One turning vector, and how many steps it has turned
The counts run from 0 to 567.
[ 19 -26   5 -19   2   5  16 -26   7  20   1   3   0  -4   9  -7 -10 -13
  28  10   9  -3 -12  -7   0 -11  -2   8 -12  -3  13  19  -8   9  -1   3
   1 -13   2   8  21   0  17  -9  -4  -6   5   7  -6 -19  -1 -17 -17  16
  10   2  -1  -6  22  21  -7]
533
[ 27 -22   6 -22   7   7  18 -20   8  24   6  -2  -4  -4   2  -5  -9 -15
  26   6  10 -10 -16  -5   3   9   2  -2  -7  -2   6  10   0  -2  -2  14
  11  -8   5   5   8 -12   0  -1  -9  -6   7  -1   4 -19  -6  -2 -17  23
  17   2  10   9  18  30  -6]
282
[ 16 -21  12 -37   4   1  22 -20  11  11  11 -11  -2  -9  -1  -3  -4   0
  20  13  -7  -7  -1  -7  10 -18  -6  13   2  12  11  21 -14   7   6 -10
   0 -19   9  12  12  -3  12   9  -7  -1 -10   1  -1 -19   9  -8  -7  14
  13  -6   4   4   8  14  -7]
548
[ 26 -22  14 -34   3   5  19 -16   5  10  -7  -6  -2  -4   4  -6 -10  14
  27  17  -9  -4  -1   0  12 -18  -3  16   2  16  12  19 -10   7   9  -7
   2  -9  -1  13  17   2  -1   1 -14  -6   2   1  -9 -11  -6  -2 -11  26
   1   1   3   4  13  13  -3]
311
[ 29 -18  14 -26   7  11  15 -17  10  19  -1 -18  -4  -3  -3 -12  -4 -10
   7  23  -9  -8 -19   0  -1   2  -7   7   1  11  18  15  -4   3   7   3
   9   0  -9   3  -5   1  -4   5  -6  -9  -1  -5  -3 -28  -4  -6  -6  22
  -6   5  18   2   3  23  -5]
292
[ 18 -18  15 -19 -14  -1  19 -26  10  14  -4  -8  -5   2   9 -11  -3  20
   1   6  -5   6   1 -13   5  -2 -11   6   2   7  18  25 -16  11   5  -7
   5 -11  -6   9  19  15  13  16 -16  -1  -8   5  -2 -18   0 -21   1  13
   3   5  -5   9   0  10 -13]
380
[ 28 -26  17 -14   1   6  12 -28   1  24  -4   1   0  10   5  -4  -8  11
  21  -3  -2   1  -9   2   2   5 -11  17   1  -2  19   8  -6  10   4   2
   5 -18  -5   3  22  -5   0  -8 -10  16   4  18 -17 -14 -11  -2  -7  19
   2   8  -5  10  11  19  -2]
188
[ 14 -27  11 -18   4  -4   7 -24   5  24   5  -5  -6   3   3  -1  -5 -11
   9  10  -4  -1  -9 -10  -6   2  -8  14   1  -7  26  20 -19  14  13   5
   6 -21   3   6   7 -11  12   0   1  19  -6   9 -14 -29   5  -8   4   1
  11   8  10  -4   7  14  -3]
385
[ 27 -13  15  -8   0   6   2 -19  -3  27  16  -5  -6   1   4  -8  -1 -10
  22  -8   3 -11 -17 -11   4  -3  -6  10   5   0   8   4  -4  -1  -1  14
  15  -7   2  -7  12 -12 -10   3  -9  -1   7   4  -8 -22 -14   6 -11  12
  13   6  27   6  18  32 -13]
32
[ 28 -27  17 -15  -1  -1   1 -24   1  23   7  -4  -2  -3   7  -5  -5  -4
  14   9  -1  -2 -16  -2  -7  -1 -16  18   1  -7  18  20 -13  17   8   3
   0 -12  -1   8  10  -3   7  -7   8   1  -2  14 -15 -31  -1  -5   0  12
   4   7  14  -2   6  17  -7]
155
[ 16  -6   0 -22  -3   2  27 -20  16  13  -6 -15 -10   0   0  -9  -2   7
   7   7  -5   4   9 -10  14 -19   1   8  13  13   8  18 -16   9   3  -4
  11  -1 -12   0  20   6  -1  22 -24  -6  -6  -4   1 -16  -5  -7 -17  14
   2  13  16   1  11  24 -15]
481
[ 23 -11   6 -31   4   5  13 -13  -1  15   0 -12 -13   3  -8 -15  -7  -5
   2  -3   0 -14 -22 -11  -3   4   7  -4  -4   8  12   2 -14  -3   4   3
  19  -1   7 -14  -2 -10   4  17 -14   5   3   1  -5 -18  -9  -2 -15   9
  14   9  20   4  22  28 -12]
78
[ 13 -15   1 -28  -4  -9  29 -27  14  13  -2 -13 -10   0  -5  -7  -1  15
   4  10  -4   5   7 -11   4  -4  -6   3   9   5  12  22 -21  15   8  -7
   4 -12   2  10  14   5  14  18  -9   9 -12   2  -1 -24   8  -8  -6   6
  11  14   8   5  13  10 -12]
366
[ 28 -17   8 -12 -14   8  14 -15  12  26  -9  -8  -3   0   6 -17  -5   6
   5  -3   7   0 -16 -12   0  13  -3  -5  -7  11   9  18  -4  -2  -3  14
  10   2  -5   0  13   7  -3  10 -20 -17   7  -6   9 -15 -15 -14 -14  24
   4   6   4  11  12  29 -14]
267
[ 32 -26  11 -14 -11  -3  -1 -22  -3  28   1   2  -4  -1   6 -10 -10   7
  17   4   6   0 -16  -2 -10   9 -14  10  -5  -2  11  17 -12  10   6  13
  -1  -5   0   9  11  -4   6  -9   5  -3   5  12 -10 -29 -10  -4  -1  16
   3  11  12   5  11  21  -9]
154
[ 25  -5  18 -14  -8   3  15 -16   3  22  12 -22  -4   0   0 -12   2   8
   4  -6  -2 -12  -5 -15   8   9 -11   5  11  12   5   8  -4   3  -3   3
  12   0  -3   3  11   4  -9  24 -19 -10  -4  -5  12 -17  -9  -4  -5  17
  13   1  21  20   9  25 -18]
23
[ 21 -13   4 -26   3   1  16 -19  10  11  -7  -1  -7  -1   1  -2  -4   6
  19   8  -5   1   2  -7  13 -32   6  14   0  15  13  23 -19   4  10  -6
   9 -11   2   1  21   0   3  11 -19   4   0   3 -11 -13  -9  -6 -17  15
   6   7   4  -6  18  19  -8]
81
[ 27 -16  17 -16  -4  14  18 -22  11  13  -9  -7  -4   3  -8 -14  -8  10
   0   1  -7  -2 -18 -11   3  -2  -6   8   2  19  16  13   6 -10  -3  -2
  19  -7 -12 -13   7  10  -5   6 -15  -3   6  -3   0  -3 -15 -13 -13  22
  -5   8  -1   7   6  26 -14]
50
[ 25 -23  12 -28 -12  -1  18 -25  11  14  -3 -13  -4  -4 -11  -5  -9  24
   2   0  -5   0  -6 -12   2   7 -10   2   4  19  14  26  -6   0  -1  -7
   0 -13   3  12  13  10  11  10  -5  -3  -8   2   9 -14   0 -13  -2  20
   4   6  -3  19   1  15 -13]
151
[ 18 -14  19 -27   8  12  24 -22  10  11  13 -17  -4   6  -2  -9  -3  -6
  -2   0 -10 -13 -14 -14   6  -2 -11  15   9   9  21   1   2  -2  -4  -6
  28  -9  -6 -12   7  -3   0  15 -11  10  -4   0  -2 -12  -4 -10 -13  11
   5   6  14  11   9  22 -12]
455
[ 14 -15   8 -30  -1   1  10 -16   8  12   0 -14 -11  -3   5 -11  -3  -3
   6  13 -11  -4  -8 -13   1 -27   5  15  -1  12  17  22 -24   8  13  -3
  12  -6   2  -1   6  -1  16  18  -6   2  -8   3 -10 -24   3 -11  -7   7
   8   5  24  -7  15  18 -11]
102
[ 24 -12  17 -17   8  13  19 -27  11  14   8 -18  -3   1   2 -13  -1 -12
   5  10 -10 -11 -14 -14   8 -12 -12  19  10   7  17  11   3   3  -3  -2
  20 -10 -10 -14   7   7   2   5  -9  -1  -3  -1  -6 -14  -8 -12 -15  14
  -5   6  14   0   5  24 -16]
42
[ 22 -17  -3 -39  -1  -7  20 -16  -2  13  -1  -2 -10   1   0  -6 -13  16
  25  -1   2  -4  -4   0   2  -2   4   1  -5   6   3   4 -18  13   6   0
   5  -7  13   8  16  -8   5  11 -18  10   2   9  -9 -16   0   4 -11   9
  20   9   5  14  26  21 -10]
343
[ 16 -19   6 -31   1  -3  25 -21  11  12  15 -14  -5  -6   5  -8  -2  -1
  16  14  -5  -6   2 -11   7  -8 -12   8   2   3  11  21 -16  19   3  -7
  -1 -12   4  16  17   5  18  13  -9  -5 -12   3   1 -27  11 -15  -6  13
  13  -5  10   9  10  13 -11]
136
[ 20 -13  15 -17  -7  -1  20 -28  12  13  -2  -7  -2  12   2  -9  -3  21
   7   5  -8   8   8  -5   9   0 -16  15  19   6  16  16 -12  14   6  -7
  10 -10 -13  10  23   8  -4  11 -20   6  -4   6  -9 -17  -5 -10  -4  14
  -2  15   1  10   2  14 -15]
197
[ 26 -19   8 -29   5   8  14 -21   2  16  10  -8  -5  -7  -4  -9 -10  -8
  20  -8   3 -13 -21 -18  -2  -7   2   8 -10   8   7  10  -3  -8  -5   0
  16 -14  12  -6   9  -8   9   2  -7  -1   8   3   0 -10  -8  -6 -18  17
  13  -3   6   6  21  30 -10]
295
[ 23 -24  20  -2  -3   8  -2 -19  10  25  -7   7   1   2  10  -8  -3  -7
  16   5   2   8 -11 -13   5  -8   5  15  -7   5  21  27 -11  -4   8   8
  13 -13  -4  -1  18   1  -2  -1 -15   1   3  -3  -7 -16 -15 -13 -11  20
   2   2   4  -9  13  23  -7]
256
[ 19 -20   4 -18   8   3   7 -17   6  21  -5   1 -11   0   1 -11  -8 -16
  14   8   7  -1 -18  -9  -2  -4  12   4 -12   0  17  13 -19  -1  11  14
  18  -6  -1  -3   3 -14   3   2  -9   3   6   1 -13 -24  -9   0 -16  11
  11  12  17  -9  24  27  -6]
499
[ 25 -30  13 -20  -5   0  10 -26  10  18  -6  -2  -1  -7   2  -1  -9   2
  14  11  -4   5  -9 -11  -1  -9  -9  14  -6   6  20  32 -11   9   9  -3
  -2 -19  -1  10  15   0  15  -7   2  -1  -4   4  -8 -22  -2 -18   1  18
  -5   5  -3  -3   1  12  -2]
142
[ 21 -26  24 -11   2  12  11 -24  14  21  -1  -1   3   4  -3   0  -7  -1
  19   8  -5   1  -4  -5  12  -6  -5  19   7   8  22  24  -1  -3   8   3
   8 -19 -12   5  15  -2 -11  -4 -16   5  -3  -7  -7 -14 -13  -6  -6  23
  -6   2   3  -2   5  20  -1]
27
[ 27 -18   9 -23   5   7   5 -15  -2  19 -10   2  -9   4   7 -17  -6  -4
  18   4   3  -7 -20   0  -7   6   6   2 -18   4  21   6 -17   3   9  11
  16   4   1  -6   2  -6   3   7 -11   2  14   9 -14 -21 -14  -4 -12  14
   9  13   8  -5  24  21  -9]
86
[ 17  -9  16 -18  -4   3  12 -18   9  21   5 -20  -9   7   5 -17   6  -3
 -10  -3  -5 -10 -10 -18   5   4  -3  10   7   8  22   8 -16  -1   6   5
  18  -3  -3  -9   5  -1  -2  30 -23   6  -3  -4  -3 -22  -8 -10  -3   4
  13   0  21   6   8  22 -18]
239
[ 24 -15  10 -30   4   6  16 -23   3   5   0 -13 -12   1   4 -14  -4  -5
   1  18 -11  -7 -15  -8  -5 -13 -11  17   0   3  23   8 -16  13   9  -4
  13  -2  -8  -3   2   4  12   6   3   6  -3  13 -17 -26   0 -14  -7   7
  -2  14  14  -3   8  15 -12]
339
